One vector is turned by the same rotation once a tick. Each row is the vector after some number of ticks, and that number follows the row.
The counts run from 0 to 903.
[113  93  81 120 102 141 148 144 161 149 105 129 157 115 124 147 182 128
 124 112 126 146 137  84 123 131 143 141 133 119 141  72 163 101  63 118
 131 141  76 164  85 142 133 122 147 110 155 134 149 133 169 153 173 121
 130 107 146 132 139 137 126 176 145 127 129  82 162  88 131  88  66 153
 120 104 152 118 108 139 166 146 170 165 151 153  97] : 845
[146 129 133 115 138 103 149 133 158  98 132 171 104 152 117 128  95 165
 131 190 101 146 137 154 133 130 173 124 155 175 133 185 144 179 112 125
 119 180 137  97 121 104 129 102 109 161 166 158 106 122 153 107  53 154
 146 137 135  92 123 126 109 110 110 194 124 143 135 116 136 134 139 172
 125 157 114 152 137 118 136 103  82 111 133 123 145] : 496
[156 123 116  89 129 125 158 131 171 115 135 174 116 137 128 146 119 175
 131 181  78 144 138 143 148 142 175 131 157 175 129 179 166 138 101 126
 129 166 116 112 121 106 150 114 111 164 163 152 109 151 168 123  77 136
 152 127 160  78 125 121 133 139 132 187 132 102 155  96 137 125 106 188
 125 135 122 156 129 117 173 100  92 117 121 140 137] : 682
[161 163 145 102 154 117  74 109  83 147 140 148 103  91 162 149 128 145
  94 123 165 103  96 154 123 155  97 125  96 143  88  88 122 105 165 135
 129 106 153 127 129 129 160 184  91 131  97 102 153 153  89 152 100  84
 161 120 116 171 113  87 143 158 120 123  98 162 107 164 139 139 120  80
 128 132  99 129 128 135 113 133 165  99 102 149 122] : 664
[130  88  65  88 112 124 149 157 141 180 121 152 153 118 145 129 173 142
 114 118 110 116  98  90 128 142 114 126 111 132 135  90 164 111  79 130
 132 142 110 168 108 144 172 118 134 137 143 125 144 134 195 140 172 123
 142 115 152 133 133 132 115 183 139 145 147  79 147  81 137  94  65 145
 119 114 159 138 114 150 169 151 172 153 148 158  95] : 592
[114 145  65 138 143 108 171 173 117  90  83 134 174 109 130  84 141 119
 126 127 122 115 128  90  75 134 110 103 114 104 119 145 121 120 100  70
 136 129  98 150 118 145 119  70 185  99 181 120  94 127 144 130  91 113
 160 120 135 136 126 165 146 114 148 137 142 143 124  88  92 130  73 171
 156 124 120 118 132 131 142 151 147 154 136 113 119] : 117
[126 139 181 151 158 124 129 113 132  55  84 106 142 126 120 138 141 103
 160 140 164 165 168 139  92 106 152 120 150 131 118 112  93  83 112  82
 131  86  80 134 138 147  93  81 140  91 139 125 110 133  70 124 158 119
 119 112 120 148 149 143 159 116 154  77 120 103 129 116  67 135 134 126
 150 160 124 123 121 132 122 121 137 103 133 101 122] : 902
[153 135 153 104 157 134 170 114 143  76 133 118 168 169 108 117 163 150
 136 158 110 143 139 121 143 110 161  93 141 108 142 144 154  88 142 113
 149  89  91 131 168 122 133  88 137 139 119 125 123 132  97 104 163 153
 106 151 164 112 162 142 193 112 167 123 162  54 165  85 111 126 111 168
  99 116 139 111 104 124 136 111  94 142 150 117 135] : 764
[128 174 173 161 135 160  97 122 109 114 150 113 136 113 128 138 112 127
 107 134 147 129 126 135 171 172 103 151 115 110 111 134  95 125 172 145
  95 105 139 129 151 113  82 191 103 108 138 139 143 146 147 148  71 108
 122 149 111 107 105 112 142 106  98 110 105 207 147 147 155  99  76 121
 124  83 120  97 149 118  93 121 179 153 102 108 142] : 504
[107 150 146 185 105 158 119 137 128 131 134  80 153 113 110 143 118 104
 110  98 145 125 132  94 158 147 105 160 103  85 134 111 125 122 147 136
 104 123 128 156 133 123  65 171 129 100 115 129 140 119 133 158 108 114
 106 121 100 118 104 136 142 112 108 105 119 205 149 143 155  93  72 119
 122  63 144  87 138 124 109 156 163 190 107 104 135] : 781
[110 143 106 145 141 111 141 124 141  80  65 114 153 102 114 138 152 123
 152 118 152 136 166 113  68 114 143 133 157 121 123  96 109  86  90  89
 150 104  64 153  80 140  95  96 166  65 137 113 110 152  69 151 149 104
 137 113 114 172 136 150 148 134 157 117 115 135 125 117  72 147 120 126
 156 133 125 128 118 123 156 146 152 140 122 101 115] : 371
[157 150 156 131 129 120  91 108  84 137 136 136 102  83 177 147  89 142
 123 108 149 110 112 136 138 123  86 117  96 151  82 136 113 140 171 120
 102 131 167 122 161 151 139 158 117 159  93  98 119  87 121 122  90  96
 168 102 104 134  92 112 117 144 106 117  96 174  94 180 153 141 143  69
 128 171 107 148 131 130 101 123 146  98  99 125 120] : 135
[108 167 111 179 135 114 110 155 107 115 151 134 118 162 108 100 106 133
  75 166 152 125 126 150 122 123 135  95 132 102 177 126 139 189 143 136
 135 150 157 107 126 122 111 120 105 150 174 175 141 119 112 144  50 141
 130 145 136 134 112 127 126  79 116 169 146 203 121 157 142 116 117 156
 120 102  93  79 148 120  87 138 103 158 149 115 140] : 263
[162 107 102  65 137  58 121 156 111 150 139 146 128 118 127  95 124 138
 123 145 129 100  71 149 101 152 110 134 128 153 119 109  86 148  87 154
 142  99 156 139 141 115 160 115  88 131 100 104 121 161 124 104 170 137
 110 160 134 174 143 117  95 141 141 143 144 113  86 104  91 151 160  70
 132 123 160 161 141 149 121 144 150  86 110 116 114] : 628
[138 119 137 134 140 102 192 138 188  58 109 106 183 150  88 117 135 127
 162 142  93 147 159 111 133 126 154 141 155 116 133 175 125 125 117 113
 115 140  89 150 123  82  81  74 155 108 141 104  84 114 143  77 118 162
 116 161 142 115 143 149 135 101 139 143 119 124 165  89 123 137 105 166
 103 120 134 127 117 126 135 112 107 159 126 100 157] : 670
[113 115 156 144 101 142 110  92 149 115 104 129  71 105 125 200 105 144
 170 131 121 163 183 130 111  84 191 138 176 167 143 133 159 121 112 115
 143 149  85 107  85 168 122 132 127 147 119 149 126 110  72 143 156 113
 120  89 123 108 120 137 110 145 122 143 105 126 123 159 110 131 181 123
 143 176 140 145 119 107 169 111 105 113 137 118 113] : 427
[140 157 155  98 159 123 141 141 129  85 118 134 149 119 114 113 129 145
 150 161 101 127 121 147 132 183 162 154 157 133 100 145  86 100 100 125
 130  61 102 119 156 116 110 131 106  99 133 139 114 226 111 139 110 128
 109 156 121 113 145 123 165 114 152 115 142 124 140  76  75 124 106 141
 154  81 150 141 144 114 141 122 159 102 100 104 137] : 188
[153 166 166 132 124 136 120 110  76 118 144 131 107  80 164 129  77 147
 137 123 107 109 117 126 147 123 102 117 105 147  85 186 113 136 188 119
 113 116 159  94 181 147 127 162 136 166  93 117 111  98 107 112  76 101
 157 115 104  96  97 132 136 124 108 127 110 190 106 167 151 144 152  95
 142 143 126 147 140 110 121 109 130 118  98  97 130] : 851
[159 121 193 134 101 119 122 115 171 141 135 112 148 110 127 169 104 106
 140 114 160 155 115 138 163 133  95 176 101 150  91 107 108 143 115 138
  74 138 165 160 171 112  84 136  97 147  91  77 108 100 186 107 110 129
 123 107  83 111 107 120 102 141 123  86 117 135 113 144 172 124 112  61
 115 144 141 150 115 140  90 123 133 118  85 132 142] : 203
[148 127 174 126 126 111 109 140 117 136 188 140 111 141 112 121  79 139
 123 169 108 123 103 153 168 154 143 134 146 152 144 163 112 196 131 177
 102 126 171  95 179 117 110 147  60 166 123 159 139 141 148 105 105 149
  89 161 127  92 123 120 112  92 103 146 132 165 121 141 146 107 157 116
 118 101 161 132 165 116 101 111 114 113 120 102 145] : 654
[152 174 154 107 148 167 116 130  99 141 121 171 111 113 161 140 148 150
  88 146 155 143 102 154 143 155 127 124 109 147  90 119 139  98 111 114
 117  94 131 111 179 160 155 141 106 157 165 140 141 176 151 174  72 102
 177  93 126  92 125 106 169 154 136 101 147 107 128 107 129  98  73 138
 161 119 116 124 133 119 128 119 152  85 112 163 123] : 385
[145 177 168 144 144 155 119  85  79  78 129 137  93  95 161 142  92 155
 142 130 110 119 151 128 138 118 129 108 124 146  87 184 129 119 209  91
 119 117 120  90 145 140 130 168 138 144 107 132 113 108  80 119  71 100
 162 127 120 110 110 116 162 122 103 141  96 185 127 171 130 136 139 131
 136 156  95 128 138 110 129 102 128 119 107 106 129] : 68
[134  97 125 107 127 105 115 104 114 126 153 164  65 128 137 146  98 179
 146 167  75 121 135 131 131 118 175 115 173 168 162 166 148 171 147 149
 149 157 120  87  85 123 165 155 105 152 119 169 134 112 106 110 143 132
 124 150 164 123 124 120  99 139  93 202 101 144 136 157 127 132 177 146
 111 154 136 146 137 120 157 111 112 124 138 111 122] : 403
[156 133 129 113 109 146 149 139 103 166 149 131 169 124 162 111 159 129
  82 105 145 122  82 102 169 121  74 106  56 111 112 116 164 118 144 116
 101 123 164 154 194 156 162 125 127 177 116  99 142  93 179 126 125 112
 152 101 133 111 121 136 156 155 141 105 156  97 129 114 173  98  67 118
 111 120 141 118 112 142 108 139 138 150 137 151 119] : 871
[126 126 116 136 111 121 183 112 193  96 125 101 154 112  93 165 109 152
 157 127  59 128 149  99 138 116 149 157 156 123 129 185 156 108 129 116
 123 159  91 140  99  88  93 120 160 128  95 105 101 123 126 116 112 128
 120 139 120 108 107 146 124 114 135 170 109 153 165 120 147 146 122 154
 111 110 142 141 117 103 178 129  91 184  94  95 156] : 46
[156 112 182  90 137 149 154  97 163  94 137 163 125 141 135 158 131 160
 162 165  97 168 150 133 168 132 183 137 157 176 114 162 145 126 123 127
 105 143  97 106 137 116 130 130  97 157 146 156 123 145 157 102 120 137
 128 138 149  68 147 113 143 147 121 136 123  62 172 103 132 107 103 177
 105 161 142 152 123 125 154  85 120 105 139 139 139] : 867
[128 140 146 128 129 147 131 128 114 117  86 165 105 106 167 145 126 141
 134 135 149 164 152 144 102 116 153 117 126 173  95 133 136 124  74  83
 114 140 108 105 153 185 137  88 126 153 182 139 112 133 136 158  83 101
 179  59 123  88 129 138 144 150 146 114 137  99 107 113 101 114 102 152
 187 174 111 148 128 116 144 112 122  76 135 146 115] : 452
[140 141 104 131 124 131 164 117 169  91 151 108 151 133 112 135 113 154
 130 141  60 107 139  96 149 130 144 136 149 119 145 188 159 118 173 127
 136 155 117 131 104  79 104 155 154 131 113 123 107 126 130 108  97 135
 117 162 133 117 114 132 135 112 114 192 109 179 175 130 162 136 107 168
  84  91 131 122 122 113 163 122 103 202 116  99 155] : 299
[101  86 142 125 120 126 123 129 174 111 111 140  88 118 100 180 103 148
 173 146 100 162 174 132 115 140 197 174 193 165 148 134 126 146  84 148
 129 155  78 121  65 118  97 137 105 103 141 173 119 155 127 147 136 126
 109 132 123 103 128 124 102 127 106 161  85 137 149 123 103 113 142 147
 140 126 147 150 136 113 166 115 134 132 114 107 127] : 335
[171 158 177  86 166 112 117  98 114  88 121 140 125 130 132 137 137 155
 131 158 146 127 105 171 119 130 146 119 146 145 100 109 120  78 127 118
 151  55 129 111 160 123 153 127  99 137  98 112 129 191  38 133 145 120
 122 141 132 156 142 105 176 132 161 106 136  89 117 126  81 161 151  97
 138 134 127 144 122 133 132 117 115  73 107 123 131] : 281
[120 159 172 178  98 135 106 137 138 147 143 100 121 117  99 150  93 104
 114 119 159 150 128 157 142 120 138 154 124 117 152 103 129 145  86 140
 121 111 167 120 183 154  88 127  94 167 102 145 139 136  93 175  95 123
 100  85  90 107 110 139 116 100 140 102 147 175  96 160 127 108 148  84
 160  86 156 116 141 104 100 145  87 129  93 110 149] : 492
[158 153  86 125 127 109 142 143 137 141 167 130 157 127 133 106 115 152
  83 131  96  89  94 114 161 145  89 120  96 119 122 155 163 146 177 135
 118 158 177 139 138  85 131 150 128 159 113 117 124 113 163 120  62 132
 151 155 139 131 107 119 131 116 108 181 121 188 139 141 192 125  91 136
  85  88 104 123 128 126 122 140 118 191 106 133 152] : 366
[129 178 138 123 153 147 149 129 141  65  99 131 132 112 113 145 110 158
 141 150  87 130 156 132 119 148 183 136 173 129 111 176 124  85 123  98
 138  84  87 109 128 116 104 129 137 107 134 144 103 206  77 153  81 117
 124 139 117 104 133 138 178 106 148 142 127 155 154 106  80 130 115 168
 165  94 130 139 135  97 171 119 125 122  88  85 147] : 532
